In the data rows, 128 means zero.
Some points, each followed by its number:
(176, 109, 131, 134, 125, 88, 141, 120, 162, 111, 144, 170, 139, 136, 125) 0
(146, 160, 132, 128, 106, 117, 107, 121, 135, 130, 137, 107, 144, 130, 133) 1
(100, 148, 135, 106, 137, 146, 110, 119, 93, 125, 122, 82, 128, 104, 101) 2
(158, 67, 171, 152, 185, 116, 141, 129, 128, 141, 109, 196, 101, 129, 167) 3
(132, 158, 136, 141, 127, 120, 111, 118, 132, 153, 131, 102, 76, 120, 153) 4
(104, 145, 94, 100, 86, 140, 164, 140, 131, 86, 168, 115, 129, 155, 64) 5
(146, 188, 123, 100, 131, 99, 85, 129, 92, 119, 154, 97, 161, 124, 137) 6
(139, 112, 137, 144, 153, 121, 143, 129, 120, 143, 141, 179, 140, 153, 174) 7
(101, 147, 102, 99, 111, 157, 128, 140, 109, 99, 136, 104, 180, 136, 98) 8
(137, 140, 137, 115, 133, 109, 87, 123, 109, 113, 111, 121, 184, 103, 141) 9
(127, 167, 118, 131, 95, 124, 104, 123, 147, 151, 125, 81, 103, 119, 132) 10
(93, 158, 118, 92, 142, 153, 109, 132, 66, 125, 136, 89, 173, 133, 134) 11
(136, 154, 117, 120, 108, 116, 126, 133, 123, 105, 162, 124, 150, 150, 113) 12
(174, 117, 135, 150, 99, 95, 140, 127, 182, 125, 134, 140, 98, 133, 122) 13
(143, 120, 112, 155, 114, 122, 165, 141, 161, 123, 157, 169, 128, 172, 143) 14
(150, 93, 128, 175, 56, 113, 122, 112, 241, 157, 79, 120, 90, 109, 131) 15
(131, 128, 98, 133, 91, 134, 133, 145, 158, 116, 124, 133, 169, 152, 126) 16
(175, 143, 125, 121, 111, 96, 106, 130, 137, 94, 150, 137, 148, 123, 103) 17
(143, 168, 106, 124, 100, 101, 131, 137, 143, 99, 177, 139, 144, 170, 127) 18
(111, 111, 158, 120, 210, 126, 142, 126, 56, 132, 156, 177, 147, 129, 157) 19
(130, 148, 108, 137, 105, 137, 132, 140, 153, 142, 135, 129, 121, 162, 150) 20
(119, 139, 126, 119, 129, 153, 111, 124, 107, 131, 106, 110, 145, 124, 123) 21
(122, 122, 138, 101, 150, 121, 135, 128, 97, 96, 160, 132, 137, 127, 81) 22
(184, 162, 122, 132, 90, 85, 105, 130, 154, 104, 164, 134, 146, 143, 127) 23
(30, 136, 159, 109, 222, 193, 123, 121, 13, 177, 106, 98, 99, 104, 170) 24
(142, 104, 146, 138, 153, 120, 117, 124, 127, 134, 109, 152, 132, 110, 148) 25
(147, 182, 141, 134, 131, 106, 83, 113, 118, 142, 139, 107, 123, 110, 153) 26
(155, 100, 153, 150, 147, 107, 140, 116, 157, 150, 122, 149, 68, 110, 138) 27
(119, 119, 143, 153, 165, 140, 148, 124, 120, 163, 140, 164, 91, 145, 182) 28
(111, 138, 92, 131, 49, 153, 146, 128, 186, 109, 123, 91, 119, 152, 93) 29
(128, 161, 109, 115, 113, 127, 132, 133, 131, 119, 158, 104, 104, 140, 109) 30
(123, 149, 118, 114, 126, 127, 140, 136, 108, 105, 164, 122, 142, 147, 111) 31
(131, 169, 140, 98, 129, 120, 79, 120, 89, 123, 125, 92, 168, 96, 126) 32
(108, 155, 75, 121, 55, 143, 158, 151, 164, 107, 152, 105, 146, 170, 90) 33
(127, 118, 173, 161, 178, 133, 109, 105, 115, 189, 92, 145, 71, 102, 214) 34
(140, 122, 112, 107, 106, 120, 145, 135, 143, 79, 145, 127, 130, 138, 65) 35
(174, 90, 146, 141, 123, 96, 120, 128, 153, 107, 118, 158, 151, 122, 119) 36
(120, 158, 95, 109, 51, 137, 102, 129, 165, 107, 119, 52, 122, 110, 55) 37
(120, 113, 112, 139, 91, 141, 129, 135, 161, 134, 87, 121, 154, 134, 130) 38
(113, 88, 169, 110, 215, 128, 118, 111, 53, 138, 112, 168, 152, 91, 129) 39
(149, 103, 125, 111, 115, 115, 122, 130, 155, 99, 109, 128, 149, 100, 81) 40
(97, 130, 104, 103, 125, 156, 130, 140, 100, 106, 128, 114, 177, 140, 105) 41
(131, 130, 118, 128, 82, 133, 98, 126, 156, 129, 88, 89, 159, 119, 109) 42
(90, 147, 150, 88, 201, 140, 116, 128, 31, 121, 151, 114, 130, 109, 117) 43
(188, 103, 155, 140, 171, 82, 121, 124, 133, 123, 147, 183, 94, 109, 141) 44
(143, 105, 156, 146, 172, 107, 147, 130, 120, 133, 144, 176, 113, 138, 148) 45
(103, 181, 135, 108, 134, 129, 102, 112, 96, 132, 144, 78, 88, 104, 129) 46
(118, 150, 109, 112, 106, 130, 127, 132, 126, 118, 142, 93, 103, 122, 87) 47
(131, 154, 114, 112, 96, 117, 107, 125, 129, 111, 119, 88, 147, 113, 99) 48
(124, 120, 134, 105, 146, 129, 114, 139, 102, 104, 128, 145, 171, 124, 108) 49
(153, 106, 72, 147, 39, 121, 171, 157, 202, 88, 132, 160, 182, 182, 98) 50
(98, 66, 147, 109, 169, 154, 134, 126, 104, 119, 75, 136, 147, 91, 83) 51
(147, 112, 146, 157, 130, 110, 122, 119, 158, 155, 103, 137, 93, 115, 173) 52
(162, 148, 103, 120, 89, 100, 138, 136, 150, 89, 161, 130, 144, 151, 94) 53
(75, 126, 122, 129, 166, 157, 143, 130, 67, 121, 145, 114, 135, 157, 124) 54
(134, 185, 120, 141, 107, 125, 99, 119, 148, 160, 139, 91, 71, 118, 164) 55
(136, 178, 134, 122, 126, 109, 90, 127, 118, 130, 145, 95, 119, 124, 141) 56
(124, 123, 131, 149, 123, 132, 135, 120, 130, 151, 122, 135, 120, 120, 143) 57
(140, 127, 80, 134, 53, 133, 148, 137, 192, 104, 117, 115, 143, 147, 85) 58
(156, 166, 128, 116, 123, 112, 80, 130, 110, 111, 140, 123, 187, 120, 154) 59
(44, 130, 147, 89, 212, 177, 122, 125, 11, 144, 120, 113, 157, 104, 137) 60
(140, 105, 152, 104, 163, 128, 98, 132, 88, 112, 103, 132, 184, 93, 108) 61
(101, 118, 84, 119, 56, 157, 136, 140, 166, 109, 91, 89, 157, 141, 87) 62
(154, 136, 148, 99, 132, 101, 76, 117, 106, 100, 119, 117, 175, 91, 107) 63
(104, 113, 116, 114, 123, 151, 138, 136, 118, 120, 115, 119, 148, 134, 99) 64
(148, 97, 132, 141, 139, 115, 153, 131, 134, 129, 130, 169, 142, 138, 130) 65
(126, 105, 130, 116, 139, 119, 149, 129, 126, 108, 139, 140, 110, 131, 84) 66
(148, 86, 130, 155, 134, 128, 151, 136, 160, 138, 113, 192, 146, 151, 159) 67
(141, 116, 102, 134, 91, 128, 146, 141, 162, 113, 133, 151, 147, 149, 121) 68
(80, 141, 112, 97, 151, 158, 125, 121, 84, 126, 145, 97, 128, 135, 108) 69
(98, 127, 103, 113, 94, 151, 139, 136, 139, 112, 116, 99, 149, 133, 87) 70
(103, 152, 80, 128, 65, 151, 128, 133, 151, 122, 117, 78, 134, 141, 111) 71
(27, 154, 152, 92, 225, 194, 110, 118, 0, 175, 121, 91, 113, 108, 164) 72
(156, 150, 123, 114, 91, 99, 109, 120, 150, 92, 142, 88, 123, 103, 71) 73
(169, 171, 124, 138, 68, 107, 76, 118, 165, 132, 107, 70, 140, 116, 127) 74
(113, 170, 102, 112, 117, 124, 139, 136, 105, 107, 181, 121, 138, 154, 112) 75
(147, 132, 146, 126, 154, 112, 127, 125, 118, 130, 139, 149, 129, 123, 159) 76
(125, 112, 147, 133, 139, 123, 112, 117, 127, 141, 100, 128, 116, 107, 144) 77
(158, 155, 155, 115, 150, 104, 79, 122, 102, 125, 146, 122, 167, 113, 147) 78
(118, 160, 135, 102, 162, 119, 121, 129, 76, 119, 177, 119, 121, 130, 118) 79
(159, 146, 130, 159, 111, 118, 115, 121, 167, 162, 126, 144, 116, 137, 191) 80
(132, 129, 162, 150, 165, 134, 111, 105, 126, 185, 97, 130, 67, 100, 192) 81
(203, 121, 151, 155, 116, 72, 123, 127, 186, 115, 144, 157, 94, 132, 131) 82
(102, 187, 119, 106, 98, 126, 82, 119, 107, 136, 138, 59, 119, 108, 119) 83
(68, 136, 109, 127, 156, 168, 150, 137, 66, 141, 153, 125, 145, 162, 147) 84
(119, 96, 137, 139, 160, 143, 150, 133, 119, 143, 114, 162, 138, 139, 162) 85
(161, 115, 134, 146, 103, 108, 133, 123, 182, 122, 116, 129, 85, 122, 112) 86
(102, 121, 126, 118, 118, 148, 117, 125, 133, 140, 85, 85, 120, 94, 91) 87
(127, 189, 124, 114, 109, 120, 87, 119, 113, 136, 132, 75, 132, 120, 137) 88
(146, 107, 67, 144, 41, 128, 177, 154, 211, 89, 138, 163, 187, 186, 98) 89
(148, 120, 119, 145, 108, 105, 142, 131, 169, 124, 131, 142, 112, 141, 133) 90
(111, 125, 135, 151, 140, 147, 143, 143, 107, 164, 109, 152, 126, 146, 184) 91
(117, 124, 122, 119, 132, 139, 119, 128, 111, 127, 116, 128, 134, 122, 112) 92
(145, 104, 147, 144, 165, 116, 148, 128, 119, 135, 149, 179, 123, 141, 152) 93
(98, 149, 98, 137, 75, 152, 134, 125, 167, 138, 95, 84, 123, 137, 122) 94
(129, 123, 132, 114, 160, 113, 152, 137, 102, 95, 180, 160, 141, 158, 104) 95
(122, 116, 119, 134, 127, 139, 142, 136, 125, 130, 130, 158, 155, 144, 138) 96
(114, 104, 142, 128, 156, 135, 129, 117, 115, 144, 112, 140, 127, 116, 152) 97
(159, 87, 170, 144, 187, 92, 143, 125, 102, 131, 149, 190, 123, 132, 150) 98
(117, 187, 81, 132, 59, 140, 141, 133, 149, 131, 162, 78, 106, 165, 109) 99
(157, 142, 115, 119, 95, 103, 120, 135, 151, 96, 149, 124, 149, 132, 98) 100
(121, 126, 147, 146, 161, 127, 135, 124, 105, 166, 130, 147, 100, 147, 187) 101
(128, 90, 135, 161, 138, 128, 160, 126, 162, 153, 116, 160, 88, 132, 160) 102
(127, 87, 128, 148, 138, 137, 149, 134, 142, 131, 100, 166, 138, 136, 154) 103
(117, 142, 109, 152, 102, 142, 138, 131, 145, 148, 125, 125, 133, 161, 168) 104
(125, 85, 124, 161, 125, 142, 164, 126, 168, 153, 109, 161, 91, 144, 154) 105
(119, 98, 154, 128, 183, 128, 147, 122, 92, 145, 124, 153, 89, 113, 135) 106
(97, 115, 125, 119, 123, 156, 106, 118, 129, 130, 66, 89, 158, 100, 114) 107
(88, 139, 155, 87, 202, 146, 118, 121, 25, 127, 148, 119, 133, 110, 123) 108
(106, 108, 118, 130, 126, 150, 139, 134, 111, 114, 122, 139, 178, 140, 130) 109
(113, 122, 117, 141, 114, 148, 128, 133, 134, 140, 99, 129, 156, 131, 150) 110
(145, 87, 128, 165, 100, 120, 156, 128, 207, 137, 103, 136, 72, 123, 120) 111
(55, 129, 150, 95, 208, 173, 123, 127, 19, 142, 124, 119, 163, 112, 138) 112
(136, 119, 146, 115, 154, 122, 99, 121, 108, 123, 114, 116, 140, 95, 117) 113
(103, 110, 128, 107, 139, 145, 142, 131, 107, 114, 118, 122, 138, 114, 84) 114
(116, 137, 96, 114, 61, 130, 129, 124, 170, 104, 107, 70, 130, 123, 60) 115
(125, 107, 151, 138, 182, 123, 153, 124, 104, 136, 147, 170, 97, 134, 153) 116
(98, 121, 138, 111, 182, 151, 128, 135, 50, 141, 118, 142, 158, 132, 163) 117
(150, 184, 145, 131, 127, 106, 103, 115, 108, 147, 149, 104, 130, 118, 157) 118
(106, 118, 173, 126, 183, 132, 106, 107, 84, 152, 92, 115, 105, 78, 149) 119
(120, 136, 120, 134, 134, 134, 134, 133, 117, 141, 134, 143, 152, 150, 163) 120
(103, 125, 131, 123, 105, 153, 114, 118, 132, 141, 81, 96, 144, 104, 131) 121
(159, 111, 104, 123, 74, 109, 112, 127, 183, 100, 107, 108, 160, 112, 84) 122
(117, 121, 138, 114, 160, 136, 117, 123, 86, 129, 110, 122, 146, 102, 134) 123
(110, 120, 159, 125, 179, 141, 108, 117, 93, 155, 102, 117, 95, 82, 142) 124
(107, 153, 71, 119, 66, 146, 136, 142, 164, 101, 141, 82, 119, 138, 70) 125
(164, 175, 152, 129, 146, 90, 80, 119, 105, 122, 156, 122, 135, 110, 151) 126
(101, 68, 144, 116, 164, 152, 137, 120, 102, 120, 77, 132, 130, 93, 89) 127
(134, 109, 144, 157, 137, 122, 135, 117, 152, 160, 116, 148, 82, 127, 166) 128
(161, 109, 121, 160, 78, 103, 129, 126, 197, 132, 104, 145, 112, 125, 158) 129
(108, 156, 92, 141, 80, 152, 141, 136, 160, 144, 127, 98, 127, 147, 131) 130
(153, 114, 115, 149, 118, 116, 165, 140, 156, 120, 159, 177, 116, 170, 133) 131
(112, 117, 139, 130, 157, 137, 136, 117, 117, 136, 142, 132, 98, 113, 125) 132
(118, 147, 100, 160, 105, 134, 159, 131, 157, 161, 146, 136, 87, 173, 195) 133
(164, 98, 149, 154, 154, 104, 142, 132, 155, 135, 127, 187, 117, 139, 160) 134
(173, 120, 121, 151, 122, 100, 164, 139, 164, 116, 168, 195, 130, 176, 154) 135
(116, 93, 160, 131, 193, 142, 141, 118, 94, 147, 120, 158, 89, 117, 137) 136
(163, 103, 139, 132, 119, 95, 124, 130, 162, 106, 115, 160, 146, 119, 120) 137
(142, 129, 120, 123, 108, 112, 142, 136, 150, 97, 165, 133, 144, 136, 80) 138
(167, 166, 145, 120, 136, 100, 87, 124, 105, 117, 156, 129, 162, 111, 149) 139
(155, 138, 121, 123, 86, 104, 121, 122, 167, 97, 138, 104, 122, 119, 76) 140
(106, 102, 132, 118, 154, 142, 144, 137, 103, 140, 142, 133, 108, 128, 129) 141
(165, 109, 142, 129, 148, 109, 139, 142, 123, 116, 137, 189, 166, 139, 132) 142
(112, 160, 131, 125, 152, 139, 135, 136, 97, 140, 173, 146, 119, 141, 163) 143
(138, 139, 110, 130, 104, 128, 145, 135, 149, 118, 134, 109, 107, 141, 113) 144
(122, 130, 119, 130, 116, 114, 144, 127, 150, 120, 135, 122, 95, 135, 122) 145
(123, 143, 111, 127, 95, 144, 103, 118, 140, 134, 89, 84, 148, 107, 128) 146
(141, 128, 151, 139, 141, 95, 148, 114, 147, 136, 166, 147, 54, 128, 125) 147
(145, 193, 134, 130, 119, 110, 89, 117, 109, 146, 153, 97, 107, 124, 162) 148
(162, 126, 120, 156, 87, 102, 139, 128, 193, 128, 140, 138, 98, 137, 126) 149
(97, 113, 148, 110, 177, 147, 115, 131, 66, 131, 106, 135, 174, 117, 141) 150
(139, 126, 153, 97, 158, 117, 105, 122, 85, 100, 132, 113, 137, 98, 73) 151
(93, 150, 105, 97, 93, 152, 115, 139, 120, 104, 125, 81, 155, 139, 89) 152
(85, 188, 126, 96, 164, 149, 84, 131, 32, 124, 160, 93, 176, 134, 155) 153
(175, 106, 154, 135, 164, 89, 138, 126, 128, 111, 153, 174, 118, 115, 105) 154
(102, 148, 93, 127, 89, 143, 150, 140, 152, 120, 142, 106, 114, 153, 108) 155
(142, 125, 148, 155, 126, 120, 124, 120, 149, 159, 99, 127, 110, 118, 169) 156
(116, 131, 124, 118, 127, 136, 140, 130, 121, 117, 141, 121, 127, 131, 101) 157
(102, 127, 90, 115, 86, 146, 163, 142, 155, 101, 133, 104, 117, 154, 63) 158
(130, 73, 167, 125, 162, 137, 98, 119, 111, 135, 63, 140, 166, 82, 135) 159
Which three points above are nearest to each new point, looking only along the 6 directions in which the numbered points spread most? Their numbers follow each, nearest first.
(155, 67, 170, 157, 179, 111, 144, 124, 136, 150, 104, 204, 120, 121, 184) >> 3 134 98
(84, 123, 122, 114, 163, 166, 151, 133, 85, 134, 140, 134, 139, 138, 128) >> 54 84 141
(145, 161, 112, 120, 103, 118, 121, 133, 133, 106, 168, 119, 141, 130, 126) >> 12 1 18
(155, 126, 125, 131, 109, 103, 124, 124, 149, 115, 135, 123, 136, 130, 93) >> 100 138 17
(70, 117, 115, 110, 179, 164, 172, 146, 71, 128, 155, 144, 115, 153, 123) >> 54 84 141
(156, 95, 134, 128, 118, 102, 133, 124, 155, 100, 116, 139, 111, 103, 80) >> 40 137 86
(143, 126, 124, 154, 140, 122, 158, 130, 135, 141, 160, 178, 125, 163, 174) >> 7 14 93
(110, 110, 126, 142, 129, 148, 144, 136, 130, 140, 117, 153, 151, 140, 155) >> 96 85 110
(123, 111, 125, 108, 161, 125, 167, 136, 99, 95, 166, 155, 139, 146, 96) >> 95 22 66
(112, 144, 75, 132, 59, 149, 168, 152, 167, 113, 150, 111, 140, 179, 99) >> 33 155 29
(128, 153, 133, 108, 110, 117, 92, 117, 113, 119, 114, 85, 142, 115, 120) >> 48 32 88
(107, 82, 144, 133, 144, 157, 111, 124, 129, 151, 45, 128, 151, 98, 140) >> 159 107 121
(139, 130, 110, 131, 112, 125, 117, 121, 157, 120, 123, 116, 129, 127, 114) >> 144 145 1
(68, 133, 121, 103, 146, 170, 140, 130, 82, 129, 126, 95, 122, 134, 106) >> 69 54 2
(144, 133, 118, 158, 113, 123, 147, 142, 151, 144, 153, 167, 118, 164, 169) >> 14 131 20
(143, 145, 112, 130, 94, 122, 113, 129, 135, 123, 128, 119, 151, 134, 131) >> 1 16 12
(153, 84, 114, 183, 82, 126, 163, 130, 218, 149, 95, 166, 111, 164, 163) >> 129 105 111
(104, 153, 121, 98, 122, 138, 107, 125, 89, 112, 134, 78, 136, 114, 91) >> 2 69 152
(72, 111, 128, 127, 163, 171, 144, 135, 78, 161, 100, 138, 154, 135, 177) >> 117 91 150
(185, 110, 120, 170, 81, 100, 132, 129, 211, 134, 117, 153, 107, 135, 147) >> 129 149 13
(147, 100, 137, 106, 112, 115, 136, 122, 160, 113, 106, 127, 123, 113, 76) >> 40 66 140
(152, 123, 114, 132, 91, 112, 141, 136, 157, 101, 145, 136, 126, 142, 88) >> 138 53 100
(122, 189, 81, 130, 54, 122, 125, 138, 162, 118, 160, 72, 106, 157, 119) >> 99 71 125
(132, 187, 128, 118, 103, 122, 75, 117, 113, 144, 145, 70, 125, 104, 132) >> 88 83 56
(142, 130, 146, 130, 131, 122, 103, 116, 124, 144, 111, 114, 105, 102, 138) >> 77 57 4
(130, 128, 134, 104, 139, 118, 144, 132, 126, 106, 160, 125, 94, 120, 67) >> 66 22 157
(158, 126, 160, 117, 152, 98, 101, 115, 121, 124, 131, 128, 104, 88, 118) >> 113 77 76
(101, 140, 100, 92, 111, 146, 133, 137, 97, 91, 142, 100, 164, 138, 73) >> 8 152 41
(137, 89, 144, 124, 147, 117, 120, 109, 123, 125, 93, 155, 146, 107, 121) >> 25 77 113
(174, 90, 157, 129, 157, 91, 115, 124, 136, 101, 124, 157, 117, 89, 107) >> 154 36 44
(132, 169, 112, 120, 109, 124, 120, 134, 116, 122, 161, 122, 155, 146, 140) >> 12 31 1
(144, 124, 112, 155, 79, 125, 129, 125, 188, 147, 109, 125, 109, 142, 159) >> 129 149 90
(136, 88, 130, 142, 133, 133, 164, 137, 150, 123, 134, 167, 119, 139, 120) >> 65 103 131
(131, 131, 134, 120, 155, 125, 140, 142, 102, 117, 158, 156, 148, 152, 133) >> 95 96 31
(141, 160, 116, 118, 110, 111, 127, 146, 120, 105, 169, 124, 149, 155, 128) >> 12 18 31
(88, 113, 128, 117, 134, 168, 107, 122, 115, 134, 68, 93, 160, 93, 125) >> 107 121 87
(119, 116, 142, 163, 134, 145, 122, 115, 149, 179, 84, 131, 112, 114, 191) >> 156 52 128
(99, 171, 116, 90, 107, 134, 91, 114, 115, 111, 120, 45, 121, 96, 89) >> 83 2 48
(94, 128, 107, 113, 120, 154, 123, 133, 113, 107, 111, 112, 176, 125, 119) >> 41 64 8
(154, 100, 110, 170, 81, 110, 170, 122, 226, 134, 126, 129, 49, 135, 108) >> 111 149 86
(136, 153, 114, 118, 100, 117, 120, 131, 130, 106, 154, 107, 149, 144, 100) >> 12 100 31
(119, 125, 149, 138, 145, 125, 108, 113, 122, 151, 101, 108, 97, 93, 137) >> 77 124 97
(112, 112, 121, 120, 123, 147, 139, 130, 127, 120, 110, 129, 151, 125, 97) >> 64 92 114
(150, 117, 152, 139, 141, 113, 108, 123, 125, 139, 118, 143, 145, 112, 156) >> 25 76 77
(169, 115, 161, 132, 168, 95, 131, 123, 128, 116, 152, 170, 106, 116, 115) >> 154 44 45
(120, 156, 114, 111, 105, 129, 104, 131, 122, 117, 129, 95, 163, 126, 111) >> 48 152 1
(105, 102, 140, 111, 168, 150, 116, 134, 85, 129, 101, 138, 167, 115, 145) >> 150 123 117
(125, 182, 140, 120, 140, 120, 98, 121, 93, 142, 157, 89, 93, 114, 137) >> 46 56 148
(61, 134, 122, 89, 146, 174, 142, 123, 82, 129, 117, 88, 112, 121, 100) >> 69 2 54
(113, 155, 88, 106, 86, 133, 154, 145, 130, 91, 173, 106, 136, 169, 70) >> 5 33 158
(153, 95, 137, 145, 112, 128, 132, 118, 172, 126, 87, 132, 98, 107, 101) >> 86 111 13
(134, 71, 138, 148, 147, 132, 146, 129, 155, 145, 102, 176, 128, 139, 151) >> 103 67 102
(172, 92, 145, 152, 149, 105, 136, 131, 152, 136, 128, 186, 132, 136, 170) >> 134 67 93
(132, 94, 148, 119, 158, 130, 136, 137, 111, 104, 116, 151, 167, 121, 117) >> 49 109 61
(105, 157, 119, 129, 95, 140, 100, 111, 142, 155, 100, 61, 72, 90, 118) >> 10 87 83
(128, 84, 131, 150, 142, 144, 146, 130, 143, 140, 94, 163, 132, 129, 150) >> 103 85 67
(139, 171, 134, 108, 123, 114, 72, 119, 106, 115, 124, 91, 162, 100, 120) >> 32 6 9
(72, 117, 128, 110, 166, 158, 157, 136, 71, 133, 144, 140, 160, 140, 125) >> 54 84 117
(112, 146, 128, 122, 159, 131, 133, 132, 85, 135, 159, 138, 118, 145, 166) >> 143 120 101
(130, 140, 137, 86, 134, 125, 87, 122, 98, 99, 121, 87, 147, 93, 57) >> 151 2 63
(140, 142, 144, 126, 151, 120, 103, 128, 104, 136, 130, 129, 144, 123, 152) >> 76 78 123
(92, 184, 113, 88, 107, 141, 80, 114, 94, 122, 127, 34, 133, 96, 85) >> 83 2 88
(116, 87, 131, 142, 126, 140, 144, 135, 150, 142, 104, 148, 121, 119, 127) >> 103 57 105
(154, 133, 161, 115, 158, 98, 107, 120, 112, 117, 132, 123, 108, 91, 105) >> 113 151 132
(147, 85, 126, 151, 136, 125, 157, 139, 157, 125, 122, 196, 138, 156, 159) >> 67 65 103
(148, 138, 152, 142, 146, 117, 113, 118, 120, 152, 126, 139, 122, 117, 166) >> 76 25 77
(81, 186, 129, 91, 162, 157, 95, 132, 36, 130, 158, 93, 172, 137, 143) >> 153 11 43
(136, 185, 55, 88, 5, 121, 113, 135, 190, 60, 147, 37, 146, 134, 16) >> 37 115 125
(137, 116, 158, 156, 163, 118, 120, 107, 138, 174, 105, 144, 65, 110, 192) >> 81 34 128
(52, 129, 108, 114, 145, 186, 149, 130, 91, 147, 111, 86, 86, 126, 118) >> 69 54 2
(93, 111, 120, 118, 155, 162, 151, 135, 87, 130, 141, 138, 139, 142, 116) >> 54 141 84
(113, 124, 107, 123, 88, 131, 139, 130, 153, 108, 120, 123, 127, 139, 104) >> 144 70 155
(187, 104, 118, 167, 66, 103, 131, 128, 224, 133, 106, 146, 110, 130, 145) >> 129 149 15
(121, 146, 126, 117, 106, 122, 102, 116, 128, 125, 113, 77, 128, 107, 99) >> 48 146 47
(124, 123, 138, 93, 135, 122, 100, 127, 103, 102, 108, 91, 137, 87, 70) >> 151 2 113
(178, 117, 108, 129, 66, 103, 116, 144, 191, 85, 116, 139, 185, 142, 91) >> 122 100 58
(134, 141, 150, 107, 157, 116, 90, 121, 90, 124, 132, 104, 132, 91, 115) >> 113 151 32
(114, 116, 123, 132, 135, 143, 137, 142, 121, 133, 119, 144, 158, 147, 139) >> 96 109 120
(149, 103, 110, 179, 80, 126, 151, 126, 210, 158, 101, 158, 119, 154, 168) >> 129 105 111
(156, 153, 107, 131, 109, 106, 124, 141, 138, 104, 161, 133, 132, 166, 121) >> 18 12 53
(138, 134, 143, 111, 171, 110, 134, 126, 83, 97, 173, 165, 145, 143, 119) >> 95 22 79
(150, 108, 138, 156, 134, 112, 147, 135, 149, 151, 133, 176, 104, 144, 167) >> 134 102 128
(158, 125, 133, 150, 144, 98, 149, 125, 149, 137, 166, 154, 76, 139, 135) >> 147 27 90
(140, 147, 123, 132, 102, 122, 99, 128, 148, 137, 109, 114, 153, 129, 152) >> 1 146 110
(134, 98, 130, 153, 129, 140, 152, 133, 159, 141, 108, 161, 127, 140, 151) >> 103 105 67
(151, 142, 117, 124, 100, 110, 121, 121, 143, 109, 140, 103, 118, 116, 98) >> 140 73 100
(124, 88, 150, 104, 175, 125, 104, 110, 82, 126, 99, 113, 177, 85, 103) >> 61 123 113
(177, 125, 121, 161, 63, 107, 114, 123, 210, 132, 99, 130, 136, 134, 145) >> 129 149 13
(84, 128, 111, 144, 127, 151, 180, 136, 143, 150, 158, 143, 87, 169, 145) >> 133 20 104
(177, 81, 119, 164, 77, 106, 146, 142, 218, 113, 91, 166, 154, 143, 124) >> 129 137 68
(162, 128, 126, 121, 112, 107, 139, 146, 138, 86, 158, 157, 153, 141, 106) >> 138 53 17
(135, 116, 126, 137, 160, 123, 141, 129, 128, 130, 144, 176, 132, 155, 176) >> 7 93 45
(111, 138, 117, 131, 116, 143, 116, 128, 118, 144, 109, 120, 161, 129, 152) >> 110 21 120
(140, 128, 139, 108, 137, 119, 99, 127, 103, 123, 115, 134, 188, 102, 135) >> 9 61 49
(121, 167, 100, 116, 112, 128, 139, 138, 112, 109, 171, 119, 153, 171, 127) >> 75 31 12
(159, 103, 136, 141, 106, 109, 129, 118, 191, 119, 101, 129, 95, 104, 108) >> 86 13 111
(147, 156, 140, 114, 130, 108, 83, 129, 98, 113, 142, 126, 199, 119, 147) >> 59 9 78
(116, 107, 133, 127, 143, 142, 136, 125, 127, 140, 119, 124, 93, 118, 114) >> 132 141 57
(69, 137, 120, 101, 151, 165, 127, 130, 70, 126, 137, 103, 147, 122, 108) >> 69 54 11
(112, 171, 121, 95, 134, 131, 100, 134, 77, 114, 156, 102, 180, 136, 132) >> 11 6 32
(124, 149, 107, 126, 107, 123, 141, 124, 139, 114, 161, 105, 87, 131, 105) >> 30 144 47
(143, 148, 149, 99, 157, 107, 81, 121, 75, 104, 141, 105, 146, 92, 99) >> 151 63 32
(169, 149, 134, 110, 112, 94, 105, 126, 140, 95, 154, 123, 131, 114, 94) >> 17 100 73
(131, 161, 133, 104, 133, 127, 89, 126, 92, 121, 133, 102, 165, 119, 135) >> 32 6 9
(94, 132, 127, 126, 122, 161, 103, 120, 113, 149, 89, 90, 135, 114, 140) >> 121 21 107
(143, 91, 132, 137, 145, 127, 148, 142, 137, 124, 129, 169, 124, 128, 124) >> 65 103 93
(115, 148, 125, 121, 119, 140, 100, 125, 111, 141, 114, 93, 155, 111, 133) >> 21 146 121
(176, 138, 126, 121, 118, 92, 106, 122, 137, 96, 152, 142, 157, 126, 105) >> 17 100 23
(103, 160, 126, 140, 91, 147, 92, 107, 161, 166, 80, 46, 67, 98, 134) >> 10 55 94
(100, 185, 111, 93, 95, 135, 85, 119, 104, 115, 120, 44, 137, 105, 81) >> 83 152 48
(135, 137, 139, 127, 152, 123, 105, 125, 107, 137, 129, 132, 135, 124, 159) >> 76 97 25
